Each path below is one point turned by a fixed rotation once a step. After each direction that follows a path, write how fast that rotation turns it, in deg/step (0 if it stays still).
Each turn is a multiple of 5 degrees from 10 to 175, or 0.
Each row of a path follows its step; steps can be skipped.
path 1
step 0: -13; 1; 2; 4; -12; 0; 5; -3; 1; -16; -4; -2; -8; -3; -12; 20; 7; 8; -16; 4; 2; -11; 8; -13; -11; -5; 2; 2; -3; 7; -9; 1; 3; 13; -5; 17; -27; -8; 2; 7; -2; 9; -13; -5
step 1: -15; 6; -3; 11; -26; 9; -9; 6; -17; -11; -10; 0; -4; -7; 7; 1; -8; 13; -5; 11; 9; -8; -11; 4; 1; -7; 8; 17; 4; 3; 1; 12; 1; -9; 8; -16; 5; 6; 9; -3; -2; -11; 0; 11
step 2: 3; 11; 16; -13; -5; 12; -15; 0; 3; 0; -9; -6; 4; -3; -15; -9; 1; -6; 4; 3; 1; -25; 1; 8; 15; -10; -3; -9; 4; 8; 3; 14; -2; -6; -9; 0; -5; 0; -16; 10; -19; -7; 6; -10
step 4: -5; -6; 5; 20; -4; 12; -3; -20; 7; 0; -11; -6; -8; 2; 15; 14; -5; -5; -4; -5; 10; -15; 4; 2; 6; -9; -1; 6; 11; 8; 7; 8; -6; -4; 1; -9; 3; 10; -1; -3; 12; 22; -19; -6
step 5: -2; 9; 2; -21; -7; 3; 3; 6; -8; -6; -11; 12; -5; 16; -10; 8; 6; -2; -18; 21; 5; -7; 14; -4; 0; -7; 4; 5; 9; 11; 7; 6; 4; 13; -5; -3; 9; -5; -9; -14; -4; -8; -16; -9
step 6: 8; 11; 8; 6; -16; 1; 5; -4; -26; -8; -13; 1; -2; 3; 3; 4; -10; -12; 7; 0; 12; 7; 2; 7; 6; -10; -1; -4; -9; -2; 5; 14; 19; 1; -10; -3; -24; 6; 0; 2; 0; -3; 9; 15
step 7: -1; 5; -8; 8; -2; 24; -25; 7; 0; -7; -9; -2; 12; -2; 2; 4; 7; 5; -5; -15; 5; -13; 3; -8; -1; -3; -9; -4; 8; 3; 14; -4; -6; 5; 3; -10; -21; -12; -16; -1; 5; 7; 8; -4
step 8: 3; -3; 16; 13; -4; 0; 1; 9; -3; -9; -3; 12; -8; 12; -4; -4; 17; 25; 2; 0; -3; -12; -5; -8; -12; -12; -5; 3; 0; -2; -2; 23; 3; 4; 1; 9; -2; 4; -6; 8; 0; 0; -23; 0
step 9: -10; -3; 6; -2; -25; 12; -1; -9; -12; 14; 0; 2; -6; -3; 4; -1; -12; -6; 7; -2; 3; 0; -1; 18; -11; -16; -4; 8; 13; -7; 20; 3; 8; -11; -1; -3; 9; 7; -12; -1; -2; -6; -5; -12
step 11: -14; -6; -4; 25; -6; -3; 6; 4; -11; -8; -17; 6; -10; -4; 4; -3; 10; 0; -5; -1; 2; 0; 21; -3; -11; 7; 9; -1; -14; 3; 15; 18; -7; -4; -8; 5; -14; 1; -3; -14; 11; 0; 3; 3
-1; -5; 0; 7; 1; 5; 0; -3; 5; -5; -4; 4; -4; 2; -1; 2; -2; 3; -2; -3; -3; 4; 2; -3; -2; -2; -2; 1; -3; -4; -3; -2; -4; 4; -1; 0; 5; -2; -1; 5; -1; 3; -1; -1 : 90
3; -5; -2; 2; 0; 2; 6; -3; 3; 2; 3; 2; -1; -1; 1; 2; 3; -2; 2; 6; 1; 0; 9; 1; 2; -2; 1; 1; 2; 3; -1; -1; 5; -3; -3; 0; 4; 0; -2; -5; 3; 4; 2; 0 : 60
1; 2; 1; -5; 2; -1; 5; 1; -4; 3; -2; 3; -5; -3; -2; -1; 0; 5; 3; -1; -5; 0; -1; -1; -5; -4; 3; 3; -6; 7; 1; -2; -3; 1; -2; 1; -2; 0; -1; 0; 0; 6; 1; 4 : 135
path 2
step 0: 2; -1; 8; -2; 9; 14; -24; 12; 4; -9; 3; 11; -4; 1; 2; -3; 7; 15; 6; 4; -22; -7; -15; 3; -3; -10; 1; 1; -1; 3; 13; 7; 18; -4; 24; 1; 13; 0; -3; -5; 5; 11; 13; 18
step 1: 3; -3; -26; 17; -2; -4; 7; -6; 3; -12; 16; -18; -3; -9; -3; 3; -7; 6; -10; 10; -23; 0; -6; 0; -12; -14; 12; -5; 9; 7; -5; -4; 3; -14; 17; -7; 3; 4; 15; -2; 1; -9; 6; -6
step 2: 9; -4; -8; -2; 24; 0; 4; -19; 6; 10; -8; -7; -15; -2; -15; 1; -2; -1; 11; 14; 3; -16; -5; -17; -11; 17; -1; 3; 9; -3; -1; -7; -6; 4; 21; -5; 0; 2; -18; -4; -5; -6; 8; -19
step 3: -6; 2; -3; -17; 16; 7; 13; 12; 4; 7; 2; -4; 1; 3; 0; -7; 15; -3; -8; -7; -20; -19; -21; -21; 3; -8; -11; 5; -3; 1; 0; 14; -12; -10; -2; 2; -16; 8; -10; 1; 14; 5; -9; 0
step 4: 18; -5; -14; 4; -9; -22; 4; 8; -16; 0; 0; 8; -19; -15; 5; 2; 8; -11; -1; 1; 0; -5; -9; -9; 2; -10; -22; -7; -2; 11; -3; -10; -14; -8; 0; -9; -6; 0; 7; 18; 2; -15; -7; 15
step 7: 4; -2; -9; 22; -4; 3; 4; -10; 6; 8; -2; -15; -7; -12; 2; -2; 17; 14; -6; -7; -6; -7; 11; 0; -1; 18; 10; 0; 12; 7; -11; -13; -21; -3; -4; -6; 3; -13; -7; 11; -9; -26; 12; -4
step 8: -8; -6; 12; 14; 24; 12; -7; -1; 20; 2; -17; -2; -6; 13; 0; -11; 11; -13; 7; 6; -4; -9; -10; -5; 17; 12; -2; 19; -2; -11; -4; 2; -9; 3; -8; -12; -5; 15; -5; -3; -3; -8; 8; 9
step 9: 13; 4; 2; 1; -13; -1; 3; 15; 6; -18; -9; 4; -9; 2; 2; -14; 7; -16; 0; -20; -24; 6; -8; 3; -8; -7; 2; 3; 6; 7; 3; 10; -9; -3; 5; -22; -15; 0; 0; -3; 13; 5; 4; 20
step 10: 12; -1; 7; 16; 1; -3; -1; 0; 5; -6; 8; 21; -15; -11; 11; 3; -8; 9; 24; 1; 0; -6; 0; 4; -13; -18; 1; 0; 15; -11; -10; -12; 8; -19; 15; -12; 0; -4; 2; 11; -9; -7; 11; 6
step 11: -21; -12; 1; -3; 17; 13; 7; -7; 7; -5; 23; -10; -14; 2; 2; -12; 0; -1; 7; 10; -8; 12; -18; 2; -15; 2; -5; 9; 1; -2; 6; -18; 12; -4; 14; 3; -5; 3; 1; -14; -3; 14; 11; -4
3; -1; -6; 0; -4; -3; 2; 3; 2; -2; 0; 0; -2; -3; 0; -2; 0; -1; 1; -2; -2; 9; 3; -1; -1; 6; -3; -2; 3; 4; 3; -2; -3; 2; 2; -3; 1; 2; 2; -4; -2; 0; -7; -2 : 140
0; -3; -1; 0; -6; -2; 3; 2; -3; -6; -3; -5; 0; 0; -1; -3; -4; -6; -5; 0; -1; 1; -6; 1; -3; -3; 6; 0; -4; 2; 0; -3; -3; 1; -1; 3; 0; 0; 0; 5; 2; -1; 2; -1 : 135
-2; 3; 4; 0; -3; 1; -1; 3; 2; 3; -2; -7; -2; -1; -1; 9; -1; -2; -4; -1; -2; 2; -1; -4; -2; 2; -2; -1; 3; 1; -2; 0; 3; 0; 0; 1; 5; 4; 0; -5; -2; -5; 7; -2 : 65
path 3
step 0: 2; -7; 1; -15; -9; -8; 3; 0; 6; -8; 21; 10; -18; -13; 5; 7; 4; -15; 4; 3; 5; -1; 7; 14; 12; -1; -1; 0; 2; -7; 19; -8; -7; 9; 5; 4; 15; 7; 10; 4; 4; 2; -12; -6
step 1: 0; -16; 1; -3; -12; -16; 3; -19; 1; -1; -6; 22; -12; -3; -8; 2; 0; -4; -3; 5; 8; 4; -5; -2; -6; -3; -2; -7; 0; -2; -5; -2; -18; -12; -9; 12; -15; 5; 5; -14; 3; -13; -14; 1
step 2: -5; 2; -3; 5; -3; -8; -5; -13; -4; -12; 12; -7; -14; 6; -11; 0; -7; 0; -18; -3; -8; 8; -8; -7; 28; 1; -14; -8; 2; -7; 11; -3; -5; 3; -14; 4; 1; -3; 1; 8; -1; -10; -7; -12
step 4: -6; -2; -1; -6; -6; -16; -8; -17; 2; -2; -9; -2; -1; 10; 9; -11; -9; -3; 1; -12; -4; 11; 4; -20; -7; -8; 1; -14; -5; 4; -3; 16; -15; 4; -6; 4; -10; 2; -14; 11; 9; -13; -3; -6
step 5: -2; 14; 5; -2; 0; -2; -10; -18; 2; -8; 1; -7; 1; 7; 16; 9; 2; -4; -11; -13; -1; 8; 5; 1; 15; -4; 12; 3; 17; -5; 13; -11; -13; 21; -3; -6; 7; -14; -8; -2; -1; 3; 5; -1
step 6: 10; -12; 6; 3; -5; -6; -5; -6; 18; -6; -6; -9; -5; -7; 13; 1; -4; 6; 11; -5; 3; 8; 9; 3; -9; 7; 3; -3; 7; 8; -4; 9; -16; 10; 18; 8; 4; -8; 3; -23; 4; -13; -5; -7
step 7: -8; 13; 6; -2; -24; -9; -5; -1; -10; -25; 2; -1; 7; -8; 1; 0; -25; 0; -2; 1; 1; 3; 7; -5; 9; -5; -2; -2; 3; 3; -13; 1; -12; 12; 6; -3; -7; -5; -10; 0; 0; -8; -7; 7
step 8: 8; 8; 8; -1; 2; 9; -5; 0; -6; -1; 7; 9; -4; -20; 12; 5; -3; -17; 2; -1; 2; -8; 15; 4; 8; 6; -14; 0; 11; -2; 14; -8; -3; 23; -1; 0; 5; 3; 2; -18; -5; -12; -11; -9
step 10: -15; 13; 10; 8; -13; -3; -13; -11; -1; -18; 12; 2; -10; 2; 4; 0; 5; -10; -9; -1; -2; -4; 11; 7; 16; -11; -4; 3; -1; -9; -4; 4; 7; -1; -8; 2; 8; 12; -1; 14; -11; -8; -18; -9
step 11: 0; -7; 1; -6; 5; 5; -8; -9; 2; 2; -4; 8; -17; -19; 8; -1; 21; -10; -11; 4; -5; -4; -6; 1; 0; 1; 12; -6; 15; -14; -6; 2; -4; 0; 1; 15; -7; 8; -5; -15; -6; -5; -1; -21
-1; -8; -2; -2; 0; -4; 0; 0; 2; 5; 1; 1; -2; 5; -3; 1; -5; 2; -4; -2; 0; 1; -3; 1; 1; 1; 3; -1; -2; 2; 4; -6; -5; 1; -2; -2; -1; -3; 1; 3; 6; 0; -2; -2 : 25
-1; 0; 2; -2; -2; 0; 0; 1; 9; 0; 1; -4; 2; -3; -3; -3; -1; 6; -1; 1; 1; -2; 5; 4; 1; -2; -4; 4; -3; -3; 4; 3; -2; -5; 5; 3; 3; -3; -2; 3; 1; 2; -1; -1 : 110
-1; -2; -2; -1; 1; 1; -4; 2; -2; 6; -1; 3; 1; -3; 1; 6; 4; -2; 2; -2; 3; -1; 2; 3; 1; 2; 1; -4; 1; -2; 1; 2; -3; -3; 5; 0; 4; -1; 5; -4; 4; -1; 5; -7 : 135
6; 1; 0; -1; -2; 3; -5; 4; 2; 1; -3; 2; 8; 1; 3; 2; -6; 0; 5; 4; -2; 0; -1; 2; 2; -2; 0; 2; 2; 2; -3; -3; -1; 6; 4; 3; 3; -1; 0; 0; 4; -1; -3; 5 : 40
1; 1; 1; -6; 4; 3; -5; -5; 1; -1; 0; 5; -2; 5; 5; -1; 0; -3; -1; -2; 2; 3; 6; 2; -5; -3; 5; 0; -2; 0; 2; 3; 4; -2; 0; -1; 4; 1; 1; 5; 2; 3; -2; 1 : 70
0; 4; -3; -4; 2; -1; 1; -6; 0; 5; 1; 0; 6; -1; -3; -1; 3; -1; 3; -5; 4; -2; -1; -3; -3; -1; -1; 1; -3; -6; 4; -3; -4; 2; -3; 1; 3; 1; 0; -4; -1; -3; -1; 7 : 95
path 4
step 0: -10; 8; -16; 5; 20; -17; -3; 17; 2; -1; -2; 16; 1; 2; -3; 7; 14; 2; 2; 0; 6; -7; 1; -12; 11; 16; -1; 9; -17; -2; 6; 2; -1; 3; -1; 3; 16; -11; -8; 9; 9; -3; -15; -5
step 1: -4; -17; -7; 2; -5; 17; -11; 0; -11; 1; 8; -7; 21; -9; 1; 3; -4; -4; 11; -6; -5; 2; -1; 21; 0; 3; -4; 16; -8; -1; 12; 1; 9; 11; -19; 7; 6; 13; -11; -5; -10; 3; -1; -3
step 2: -2; -3; 5; 17; 4; 2; 8; 7; 13; 9; 10; 2; 3; 11; 25; -1; -2; -1; 2; 14; 15; -14; -4; 0; 1; 3; -8; 2; 0; 2; -20; -12; -6; -5; -7; 9; -15; -3; 10; -6; -4; 21; 2; -3
step 3: 2; 0; -9; 4; 14; 2; 11; -21; -1; 19; 9; -4; -4; 6; -11; 6; 14; -2; 2; -6; -3; -26; 7; 1; 13; 5; 7; 5; 9; -1; 4; 16; -1; 9; 9; -1; 16; -2; 1; -6; 8; -3; 13; 10
step 4: -13; -3; 17; -2; 2; 9; 5; 12; 2; 0; 7; 4; 8; 17; -7; -14; 7; 5; 11; 3; 13; 18; -4; -4; 14; -6; 4; 7; 9; -11; 9; 8; -3; 6; -14; -5; -4; 19; -4; 10; 10; -10; -2; -10
step 5: 23; 2; 4; 5; 5; 15; -12; -2; 11; 8; -7; -1; 4; -9; 5; 5; -9; 0; -2; -9; 13; 9; 2; 6; 21; -7; -6; -10; 8; 10; -17; 11; -2; -9; -8; 13; 5; -7; 5; -13; -9; -1; -12; 3
step 6: -9; -8; 3; 1; 1; -7; -10; -2; -3; -2; 3; -1; -4; 4; -7; -1; 16; 3; 12; 8; -4; -3; -7; -23; -11; 11; -12; -5; 27; 5; -9; 10; -4; 0; 14; -6; 3; 1; 3; -13; -22; 5; 8; -3
step 7: -3; 13; 9; -3; -3; -2; -8; -2; 3; 2; 11; -18; -10; 2; -8; -3; -9; 13; -8; 9; 5; -3; 6; 2; 2; -20; 17; 4; -7; 5; 1; 11; -2; 25; 8; -5; 1; -7; -6; 6; -6; -12; -6; -20
step 9: 4; 3; 4; 0; -5; -10; 0; -3; -16; -1; 5; 1; -5; -22; 3; 7; -1; 0; -20; -14; -16; -4; -9; 5; 8; 1; -20; -1; 16; -3; -8; -11; -5; 9; -6; -16; -14; 8; 1; -12; -6; -4; 2; -12
step 11: 5; -1; -12; -8; -12; -6; -10; 6; 0; -13; -13; -18; -18; 3; 6; -2; 8; -9; -7; -12; 21; -5; 3; 4; 0; 1; 2; -2; -13; -8; 2; 1; 5; 1; 0; 0; 0; 10; -9; -4; 11; -21; 19; 8
-1; 1; 2; -3; 1; -2; 9; 2; 2; -2; 3; 0; 6; 1; -4; 3; -4; 1; -3; -6; -1; -1; 3; 0; 5; 1; 3; -4; 3; 1; 1; -1; -1; -1; 3; -3; 3; 3; 2; 5; 5; 0; 1; -2 : 80
path 5
step 0: 11; -1; -3; 5; -8; 15; -3; -2; -6; -11; 5; 5; -7; -5; 13; -3; 2; -4; -21; -1; 1; -13; 4; -25; -4; 17; 3; -3; 25; 9; 20; 5; 10; -6; 10; 24; 19; -3; -8; 4; 4; 15; -2; 5
step 1: -21; 7; 17; -7; 11; 11; -13; 12; -10; -13; 5; -1; -15; -3; 8; 14; -7; -1; -8; -17; 5; -15; 1; -1; -2; 6; 10; 9; 4; 20; -3; -6; 14; -3; -14; -6; 5; -17; 17; -11; 11; 5; 15; 3
step 2: 14; -5; -2; 8; -4; 12; -12; -3; -8; -19; 24; 10; -18; -15; 1; 7; -2; -5; 3; -2; 26; -2; 6; -6; 16; 11; 14; -4; -12; 6; 14; -1; 13; 3; -1; 14; 3; -2; 3; 0; -20; 7; -13; -3
step 3: 4; 17; 3; 1; 3; 12; -7; -7; -1; 0; 7; 6; -11; -11; -10; -8; -9; -2; -10; 17; -9; -6; 9; -7; -2; 13; 4; 4; 13; 31; 0; -4; -6; 10; -1; 15; 0; -29; 9; -7; -3; 11; 22; 2
step 4: 19; 0; 19; 7; 14; 20; -5; 11; -6; -9; 6; 7; -9; -2; 4; 12; 9; -25; -10; -1; 6; -16; 13; -13; -8; 4; 12; 7; 13; 2; 0; -2; 15; -16; -12; 15; -1; 9; 3; -3; 8; 11; -6; -4
step 5: -10; -13; -3; 3; -1; 22; -15; 11; -7; -11; 25; 0; -12; -9; 7; -5; -20; 7; 7; 6; 3; -14; 3; 11; -2; -1; 5; 26; 5; 10; 6; -8; 6; 1; 1; -4; 16; -16; 6; -15; -8; 10; 6; -1
step 7: 14; 7; -4; -9; -2; 33; -12; 25; -7; 0; -2; 6; -19; -8; -7; -6; 2; -2; -5; -4; -3; -14; 4; -6; 0; -8; 20; 5; 15; 6; -7; 0; 1; 16; 2; 8; -15; -19; 8; -11; 1; 6; 8; 6
step 8: 6; 0; -7; 0; -1; -1; -6; 8; -8; -17; 18; 10; 5; -8; 0; 15; -8; -17; -5; 14; 11; -8; 34; -2; -7; -3; 2; 10; 7; 13; 10; -1; 8; -22; -2; -5; -11; 1; 18; -11; -2; 9; -8; -2
step 9: 5; -8; 9; 17; 4; 9; -11; 18; 4; -7; 20; -8; -2; 3; -3; -4; -15; -16; 4; 11; 2; -8; -1; 4; 11; 11; 24; 18; 10; 5; 14; -14; -10; 17; 16; 10; 0; -8; 3; -4; 5; -1; 15; 4
step 10: 1; -7; 8; -6; -7; 8; 4; 16; 6; -14; 1; 12; -7; 6; -18; -10; 7; -5; -26; -1; 0; -17; 15; -6; -9; 3; 5; 7; 1; 1; 18; 10; 7; -11; 1; 13; 2; -6; 9; -10; -8; 19; 0; 27
4; 0; -3; 2; -3; 4; -3; 4; -1; -4; 1; -1; 1; -2; 2; -4; 3; 0; -6; 1; -2; 2; -1; 4; 3; -4; -3; 1; 0; -2; -2; 7; 3; 1; 3; 1; 6; -3; -3; -1; -6; -3; -2; 1 : 145
3; 5; -8; -1; 1; 3; -1; 3; -3; 3; -3; -4; 0; -1; 4; 4; 4; 0; -1; 1; 1; 3; 4; -3; -7; -3; -3; 1; 1; -1; 0; -3; 3; -3; -2; 1; 3; 1; 1; 1; 7; -1; 4; 1 : 100
-6; 2; 0; 3; -2; 4; 1; 3; 2; -4; 5; -2; 4; 5; 3; 2; -2; -4; -3; -2; -2; 1; -2; 0; -3; 1; 1; 4; 7; 1; -2; -2; -4; -4; 0; -2; 2; 4; -4; 5; 0; 1; -2; -2 : 85
2; 0; 0; 5; -1; 0; 2; 4; 4; 6; 2; 0; -3; 2; 2; -2; 3; 6; -3; 6; 2; -1; -1; 2; -2; 4; 3; -8; 1; 2; 2; -1; -6; -3; 0; 0; 2; -2; 1; 3; -2; -2; 2; 2 : 110
